The rows of Z fall into several groups, and each row is roughly a mix of its group's hidden directions.
Z:
[[-35.4  -1.1  16.8  -4.2  -8.1  33.0  -3.8   1.8 -19.5  29.0]
 [ 25.4   8.5 -24.6  15.6  11.4  10.4  24.6  -7.2  29.0 -25.6]
 [  4.9  -3.5 -10.7  31.4 -12.2 -22.8 -25.6 -35.9   6.4 -12.7]
 [ 13.3  17.6   1.9  16.1 -11.8 -50.0   5.2 -21.2   4.9  -7.9]
 [ 42.1  20.5  -0.6  -5.5  23.8  -1.3  15.7  12.4  -1.1  27.5]
 [-16.6  -0.6  39.7  14.1  20.3 -20.2  -6.3 -18.3   2.5  26.4]
 [ 28.3 -15.6  23.1  14.0  13.7  27.9  18.3 -26.4  -7.4 -11.3]
 [ 11.6  15.9 -33.3 -16.5   4.0   4.9  -6.2  -6.7 -22.7  39.3]
 [  0.1 -23.9   2.6  42.9  -2.7 -30.0  -1.8 -15.3 -19.7  -0.7]
 [-13.5  -1.8  -4.2  -8.7 -14.4  20.0  -3.7 -46.6   9.0 -28.3]
 [  5.1 -28.2 -12.5  27.7 -16.5  23.1 -22.8 -10.8  24.5 -12.8]
 [ -7.1  14.6  28.2  26.3  -5.1  12.2  30.2 -16.3 -27.9  -8.4]
 [  8.7  19.7  16.0  38.5  -0.2 -17.0   1.3 -21.2 -31.9  -0.6]
 [ 30.1 -20.8 -17.1   6.6   8.2 -34.9 -23.5  19.4   0.3   8.1]
 [  2.8 -23.8 -17.9   6.7 -11.8  21.8 -26.5 -28.2   6.4 -29.3]
 [ 14.3  20.5  10.1  -5.9 -29.8 -44.9   1.3  -6.1 -12.8  -9.2]
 [  9.1   4.4  -4.2  -0.1  26.7 -35.3  36.6  15.3  11.1  13.3]
 [-10.2  19.6 -10.9  19.6 -36.9  -8.4  33.5 -16.4   5.2 -10.4]
 [ 25.7  -2.8  26.7  30.4 -18.9   7.6  16.8 -10.6  23.5  16.9]
 [  5.8  -6.2  18.5  22.6   5.2  47.5   0.8  11.6 -19.9  14.5]
 [ 26.1 -31.9  30.5  12.8   3.0  25.2   8.9  -2.3  -7.3 -19.5]
 [ 20.3   8.6  18.3  -9.6  20.3   4.8  -9.9  18.1 -14.6  44.3]
 [-20.7   8.9  45.6  -1.8 -12.8 -17.2  12.3 -16.7 -11.6 -18.5]
 [-28.9 -18.8  26.4  26.8  -9.8 -16.8   9.1  -1.4 -20.9  21.3]
 [ 30.4  17.1 -12.5 -11.5   3.6 -42.1  13.3  -1.0  22.0   2.6]
 [ -4.0  31.2  31.6 -36.8  -0.3  17.3  -6.4  -2.0 -16.2  -0.4]
 [ -8.0 -23.7  16.6  24.7  11.7 -28.7  -6.6 -25.4 -19.8  20.0]
 [-14.5  -8.0  10.1   6.9 -10.4  -6.8  23.1 -30.5  -5.7 -43.3]
 [-13.2  22.2  -6.4  -8.4 -41.7 -23.3   6.7 -22.2 -18.6   3.9]
 [ -1.1  24.8   0.8   4.4 -32.2  -2.0  19.5  33.8 -27.5   1.0]
 [  7.9   9.3 -13.2  18.0 -15.5  23.1 -16.4 -31.2  -9.6 -34.7]
 [ 22.9 -25.8  24.1  18.6   2.9  35.1 -14.1  13.8  -7.9  11.9]
 [  0.6  -0.8  -3.5 -33.4  22.1   5.8  -0.5  42.3 -22.6   1.4]
 [  9.4 -20.6   3.5   8.7  25.5 -10.0  -6.1 -36.8  31.9 -14.0]
 [  2.8 -35.3  12.1  17.9 -22.5  31.0  -6.1   9.9  23.6  -8.7]
 [ 21.9  18.0 -10.5  -2.2  -6.4 -23.1   9.8  -7.7  39.9  26.7]
 [ 24.7 -16.7 -35.6   4.3  22.1   0.7 -16.7  18.6 -22.7  12.0]
 [ -7.6 -27.8  -6.2  -9.9 -15.8   4.5 -48.3 -14.8 -12.5   3.3]
 [-15.8   0.3 -21.6  14.7 -35.3 -26.3  17.6 -15.1  12.4 -19.9]
 [-36.4   6.0 -11.3  -1.7   3.5   3.5   6.7 -22.0 -26.9 -34.4]
 [-25.5  20.4   9.5  -5.9  -7.5 -13.8  40.5   6.5  27.5  -8.4]
 [ -3.1  28.6  -9.2 -44.2  27.0  15.7   6.9   6.9   2.7   3.6]
 [-16.9 -14.9 -34.0  -4.8  15.7 -17.7   1.9  27.0   1.5  31.2]
 [ 12.5  -5.8  16.4  33.0 -21.9  24.1  31.2   0.1  12.8 -14.2]
 [ 13.9 -23.4 -11.2  11.6 -29.4 -14.8 -31.9  12.8  16.3 -20.4]
 [-27.0   5.4  21.3 -34.2 -15.1  -3.6 -19.2 -23.1 -11.8 -16.9]
 [ 12.5   6.5   1.4 -10.1   8.0 -14.9  36.5 -36.5   9.8 -24.6]
 [ -9.7 -13.8 -38.8 -38.7  16.5   7.5  14.5  -1.2  10.5   3.8]
 [-32.1 -25.5   7.9   5.3  -9.4  -8.1 -13.5 -13.1 -31.5  26.1]
 [ 18.3  25.0  13.2  -3.2  17.6  44.3  14.3 -16.7   0.9  -7.0]
 [ 19.3  19.5  20.8 -44.3  12.5   5.8   6.6   3.4  -2.4  23.5]
 [  5.8 -17.6 -52.7 -12.4  14.1  14.1  -7.8  10.3 -10.5  -0.6]
 [ -8.4  21.5  -7.6  24.1   1.0  17.3 -24.1   3.9 -11.7  41.8]
 [ -7.9  15.7 -21.3   6.6 -24.0 -13.0  35.7   8.3 -31.7  -7.2]
 [ -4.4  -4.8  23.3  32.1 -29.3  -3.9  12.9 -21.8   5.6 -28.3]
 [  5.7 -13.2 -40.1  36.2 -11.4  -3.7  18.1  -5.7  17.9  -1.4]
 [ -3.9   0.0 -30.1  -1.5 -22.7   2.7  28.0  -4.9  15.0 -38.4]
 [-25.0 -32.1 -20.2   7.9 -19.8 -20.9 -22.4  -1.9 -10.7  19.5]
 [  5.2  -4.0  19.2  37.7 -12.2  39.4  -0.4   1.1  -1.5  20.3]
 [ 39.5   3.8   4.4  -6.2  31.4  18.0  -7.6   4.4  18.8 -24.1]
 [ 21.0 -24.1 -36.6  -1.3   6.2  -1.8 -35.5   9.1   2.0  14.4]
 [  6.3   3.9  32.8  12.5 -20.3 -22.3  22.6  15.9  28.5 -13.5]
 [-19.2  17.8 -31.6 -26.0  11.2  -8.6 -20.0  -3.5  12.7  28.6]
 [  8.0  13.9 -16.0 -20.8  11.5 -42.1 -24.4  15.5  -3.6  16.0]
 [  6.3   5.1  -9.6  34.4 -33.6   8.8  -5.3  11.8  -2.5 -35.1]
 [  5.0  14.0  21.7  14.3  14.6  26.3 -42.1 -12.6  14.3  -4.0]
 [ -2.0  18.4  36.9  18.0  11.8 -31.2  17.7  -8.7  -8.1  19.0]
 [  1.2 -14.7 -14.4 -22.6  30.6 -27.3  30.0  -4.4   8.4  18.7]
 [ 27.0 -20.0   3.4 -40.3 -24.2  10.1   3.3  -7.0  13.2 -16.4]
 [-27.1  16.5  21.8 -23.6  24.0   8.5  18.0  18.7 -10.9  21.8]
 [ -3.8 -32.0   3.3 -22.2  -0.7   6.9  -7.8 -32.6  32.1 -14.4]
 [-15.0  25.8 -12.3  12.6   4.7 -24.5  -1.9  -2.0 -40.7 -21.6]
 [ 12.7  21.3  11.8  -5.9  20.5 -15.7  25.9 -40.7 -13.0   1.4]
 [-24.5  12.6 -26.0  -1.0  -9.3 -25.1  34.7  19.5  13.7   5.4]
 [ -2.3 -35.2   9.4  29.3 -19.9  -9.2 -24.5  24.3  -0.5   9.3]
 [-22.7   5.4  -6.0  16.9  14.4  13.3  46.0  12.1  20.9  -1.5]
 [-14.4 -29.5  16.8 -10.0 -23.4 -22.5  -4.6 -17.5  24.8 -22.2]
 [-10.8 -23.9 -37.0   0.1   5.4  15.2 -15.0 -36.5   5.7  -6.7]
 [  3.1 -29.6  -6.9  10.4  -5.1   8.9 -34.7 -35.7 -17.0   5.8]
 [ -5.8  18.9  -4.4  -2.1 -10.0 -40.4  26.0   4.0  -8.4 -32.3]
 [-22.3   3.5  23.1 -30.2  30.1  -8.4   9.7  14.7  14.7 -22.3]
 [  9.6 -14.7  13.1 -23.6  23.3  14.8 -33.2  23.1  15.2 -17.0]
 [ 20.0   0.6  18.0 -11.6 -13.5  11.5  -3.6 -39.0  19.1 -29.6]
 [ -3.7 -18.2 -10.3   1.1  32.1  12.6   4.7  33.4  32.6 -10.8]
 [ 13.2   6.8  26.0  30.5 -19.5  12.6   7.3  27.6   0.5  27.8]
 [-32.3 -30.7  13.1  17.9   4.3  32.4  -8.5 -14.9  -5.9   8.9]
 [ 15.3 -30.6   6.6 -23.1  17.9  37.6  -7.5   5.8  14.3  13.3]
 [-12.6  -2.6   8.3  22.9  11.0 -27.4  32.5  21.8  -8.4  26.9]
 [ 26.8  12.2   4.5  -8.5  31.9 -12.9   5.4  10.2 -40.3  -7.1]
 [ -3.1  24.2  16.2  12.8 -13.5 -14.8  18.8  43.9  -9.2  12.7]
 [ 46.4 -14.2  -4.3 -20.0 -10.4  17.9 -21.9  -5.6 -11.4 -10.6]
 [ -0.9  -7.2  37.5  13.0  14.1 -25.5  -4.3 -26.4 -13.3  24.2]
 [-16.0 -37.8   6.4  -0.4 -14.0  23.4 -14.6  24.5  -1.0 -25.9]
 [-31.4   2.1  -8.4  -0.8   8.9   5.2   6.5  30.5  42.6  -2.0]
 [ 13.0 -28.1   2.9  25.8 -16.0 -25.2  11.8  -1.0  23.6 -27.2]
 [-24.8  11.8  23.0 -22.8  -4.8  -9.4  -2.8 -28.1 -32.9  12.7]
 [ -1.4  15.3 -20.7  29.0 -29.4 -29.6  -2.7  -6.0  24.8  -6.9]
 [ 40.9  -5.9   2.5  16.3  -0.9 -33.0  -6.0  15.2  13.6 -20.8]
 [  2.9  10.3  24.4  18.7 -45.8  -2.0   8.4  10.6   1.9 -24.6]
 [ 37.2   7.1  22.6   2.8   8.5   3.4 -19.9 -34.9 -17.3  -1.5]
 [ 30.4  34.7  27.7   6.8 -16.5  18.6  12.1  14.2   0.6  -7.0]
 [ 34.6  -3.0   3.6  34.2 -18.3   7.2  12.9  28.2  13.4  -5.9]
 [  7.0   4.2  22.8  40.3 -15.5  17.4  22.8  24.6   6.9   5.3]
 [ -5.4  34.0   0.1  18.2  -2.1   3.2  25.9 -37.0   4.8  18.9]
 [ 38.3  15.5 -10.0  12.1  -0.2  -5.0   0.6  19.7  23.4  32.2]
 [-30.9 -28.5  -0.4 -13.9 -14.2  24.4 -26.4  -8.6  20.1  -4.5]
 [-21.5  13.6  -9.9   8.0 -15.6  -8.9  27.1  45.0   7.6  -0.6]
 [ 31.6  29.9 -18.2  38.8   2.3  -0.5   5.6   5.8  -6.5  10.4]
 [ 12.1 -31.5  43.1 -11.1  -7.1  -1.8  -9.8  -3.0  16.8  19.8]
 [ -9.5   5.6   0.4 -11.5  40.9  20.2 -27.8 -20.1  12.8  16.6]
 [-16.6  -3.4  15.5 -15.4   8.4  -9.4 -10.0 -42.5 -32.1   9.6]
 [ -1.1   8.7 -24.8 -31.0  18.2  15.3  -0.6  -5.0  26.9  31.4]
 [ -4.6  15.4   9.2   7.5  20.0 -32.5  34.7 -28.0  -6.4   8.2]
 [-10.4 -18.2  41.4  -5.3 -14.2 -19.7   1.0  21.7   5.5  26.0]]

Here is one row of each group, with its name. Which group are the others in?
[-41.5  -9.7  -7.3 -25.5  -6.9  28.7  -3.8  18.8  10.4   9.1] => P
[-14.7 -10.2  14.2   2.0  12.9 -32.1  13.9  -6.8 -25.9  36.3] => F
[-12.1 -20.5 -16.3 -23.3  12.0 -31.6 -16.3  -1.8  18.5 -28.7] => E

[ 25.9  14.2  41.1  25.5   0.4  -1.0 -19.4   5.5  16.5  -7.2] => F
[ -6.4 -13.6   3.9  -2.4 -10.0 -15.1  26.2   3.2  46.2 -23.3] => F
[-22.3  -6.1   1.0  -1.2  24.5  48.3   7.4  13.0   8.1  13.9] => E
[-22.2   9.6  33.9  -1.6 -38.1  -0.4  -2.7  27.3  -3.9  -0.3] => E
[-11.4  -9.7  28.9 -14.7  -5.8  14.8 -20.2 -42.5  13.9  -4.2] => F
[ 22.3 -15.0 -10.5  -9.2  31.0  18.3 -19.0  18.7  26.3 -18.3] => E
[ 17.9 -24.4  -4.9  -0.5  21.2  17.4 -40.1 -22.6  10.9  -3.9] => F
[ 32.6 -10.9  21.6  -3.5   9.6  29.0  11.9  14.9  13.1  28.8] => P
[ 12.2  -7.9   2.0  39.9  -6.5 -18.3  26.6  14.4  22.5 -18.5] => E
[  0.3  27.1 -25.0  40.4 -19.2  -8.9 -11.8  17.3  -1.1   8.6] => P
[ 12.8  40.6  10.6 -14.3 -17.0 -17.9  21.1  26.8   4.1  -5.6] => E
